Where one turn sends some rows of the set: a few examples, then the rows asked:
suro: [  7  -2   2  12  -2 -12   5  19   8  18 -10  18   2  -1   7  -1   6   0
  -2  -1   4  -5   3   8   1]
zel: [-10   2  -4   7   6  15   8   6  -3 -10  -5  -5  -7  -2   6  12  -3   6
 -10  -5   2  -8  -4  16   1]
bedo: [  1   3   3  -6   4 -14   2   5  13  -1   6  11  -8   5   9  -1  -4  -5
  -8   0  21  -1  -8   9  15]
tiv: [  3   1  -9   7 -12  -2 -10 -12  -1   2 -12  17  13  -9  16  -2   1  -2
  -4  -3  -2  -7 -18   8  10]
Mip: [  0  -9   3  -3   7   1  -7 -10   6   6  -8 -13  -5   6   7  -3  -9   2
   0   7  12  -3 -10  15   2]
Ren: [ -6  -4 -12   7 -12   1  -3  12  17  -5 -10   1  -9  -8  -2   9  13  -5
  -8  -3   4 -19  -1   1   6]
demog: [  2  14  -6   9   7 -13   2  15  10  -5   0   7 -13   1   2   1  -7   8
  10   1   6   7  -4   1   4]
mak: [-11   5 -11   2  -3  -7   8  -8   9   2  -4 -15   2  10   4  -3  13   0
  -1   8  -3 -16   1  -2   3]
Ligo: [ -2   3  -2   2  10   4   7 -10  -4   1 -10  -6   7  -6   8   0   3  -4
 -21   6   0 -10 -11  -7  -1]
tigel: [  3   2 -10   5  -4   3  -8   1   7  -6 -17  24  -1 -14  22   0   0   6
   3   3  -4  -6 -11   0  12]
zavi: [ -6  -5 -12   0 -10 -10   4   0  -3  -5  -1  17 -14  -4  10  14  -9  -1
   6  -7   2 -13  -3   4  17]
Suko: [-10   0   3  14  -6  -2 -10  -8   4   1   0  -4   4   2   6  10   1   8
  -6  21 -10  -1  -9  -9   2]
sok: [ -8  11 -17   1   0  -1  -7  13  -9  -2  -4   1  -3   7  20   4  14 -11
  -7  14  -7  -7  -5  10   6]
kofan: [ -3 -14  12  -2   6 -11   0  10   5   8  -1   3  -2   4  21   5  -1   1
  -3  16  -5  -5  -1   0  20]
lolu: [ -6 -11 -17   5  -9  -3   5  13   4   7  -1   3   1   2   7   3   2   3
 -11 -21   1  -2 -13   7  -3]
kote: [  5  -9 -20   4 -10 -13  -2   1  -2   3  -4  -2  -2  -1   5  -1  13 -12
 -11   6  10   9   0   0   7]
rupu: [ -2  -2 -11  12   0  14  15  -9  -3   6 -12   0   5  -5   8   5  -4   2
 -10  -3   6  -8 -12   0   1]
vemel: [  2   1  -2  -6  -7  -6   6   7  -1  -1  -7   8   6   2  26  -1  -3 -16
  -1  -7   4   9   8   2   2]
nofeg: [  2   4 -17  -2   4  -4  -3   3   5   4   7   2   4  23   5   0  -6  -6
 -12  -4  -1  -6  -4  15  -5]
Gura: [-12  11   7 -10  -5 -11  -6   1   8   2  -1   5  -1  17  11   1   4  -2
   8  11   5  -4  -9   3  -5]
Gipi: [  4 -11  -1   4  -7  -5 -12 -10   6  -1   6  -1   3   5   8  11  -9  15
   4   9 -10  -3   2   9   4]
nofa: [ -5   4   3   4   0  -4  -4   5   2   0   6   2   0  11  12   5   0  15
 -10  15  -6   2   1 -14  -9]
fif: [ -4   8  -1   4 -12  11  -9  -9   8  -5 -10   1  -4   9  24   4  11   7
   0  -2   0 -10   1  15   0]
Rinus: [  3 -16   1   0  -7  -4   5   5   1  15  -3  12 -11   2  11  13   7  -3
 -10  -8   0  -8  -8 -12   4]
Vore: [  6 -12  -4   1  -3 -13  -1   1   2  -4   3  17 -18  -1  -2   8  -8   9
  -3  -4   5 -11  -3  -6   7]
livo: [ -4   1 -15  12  -9   4  -1  11   3   5  -7  -2  16  -5  15 -17   2  -1
  -4  -1   3 -11   0   5   6]
Gov: [-15   3 -13   0   1  -9 -10 -10  14  -8  -9  -1   2  -6   9  13  13   7
  -7   5 -11  -1  -3  11   8]
lolel: [ -3   9  -4  -1   0 -13  -1  16   0  12 -11  10 -15 -13  26   2   4  -1
  -3   4 -12  -2  -2   4   4]
tis: [ 11   4   8  -1  12 -10  -1   3   6   9 -11  -1  -2 -13  13   4  -5  -5
  13   2  -6  -5  -9   2   8]
zelim: [ -5   5  -6  14  -4   1 -13   6  13   2 -16  15  -7  -6   9   2  14   7
 -13   5  -3   6 -12   4   2]
bovo: [ 12  -8  -3  -7  -2 -13  -6  -1  10  11  12  -6  -6  -3   4   6  -1   6
 -12   5   0   6  -3  -3  14]
zup: [ -5   1  -9 -12   4 -17 -10  -1  18  -8  -4   4   0   2  11   3 -11 -13
  -7   8  -8  -2   6   3   6]
dagas: [ -8  -6  -8   2  -7 -11  -5   5   0   3  -3  18  -5 -11  22  -4  -3  -1
 -14   8   9 -12  12   8  13]
kalup: [ 4 17 16 10 11 -7  2  9 -2 -2  0  4 -6  5  7  3 -4  5  5  0 -2 -2 -9  2
  0]
tik: [ -3   9   7 -14   4   6  -1   1  -8   5  -2  -3   8  -1  13  10  -4   1
   2  -5   3   1  -2  13  -7]

nofeg -> kote
zavi -> nofa
rupu -> Vore
Where do these go?
mak -> dagas
Ren -> kofan
Rinus -> Gipi
tik -> lolu

